Questions about the grid below.
1) What is the 2nd entry in reading order?
2) What is the entry just left of the smallest entry?
3) What is the first entry on the main diagonal?
4) What is the second smallest entry?
5) What is the entry in the bottom-left corner?
6) What is the 2nd largest entry?
7) What is the 4th entry from the end, reading row by row?
8) What is the last entry, reading row by row?
[[123 137 132 119 132 134 126]
 [127 138 122 135 131 134 126]
 [128 149 132 132 127 134 108]
 [134 129 126 140 122 123 117]
 [128 132 142 116 125 126 114]
 [131 150 133 138 123 130  98]
 [134 125 129 137 121 121 118]]
1) 137
2) 130
3) 123
4) 108
5) 134
6) 149
7) 137
8) 118

m = [123 136 128 132 148 130 106 148 117 136 114]
Read off the second entry from the right.
A: 136
Read off the first entry from the left.
A: 123
Read off the third entry from the left.
A: 128
The entry just right of 132 -> 148
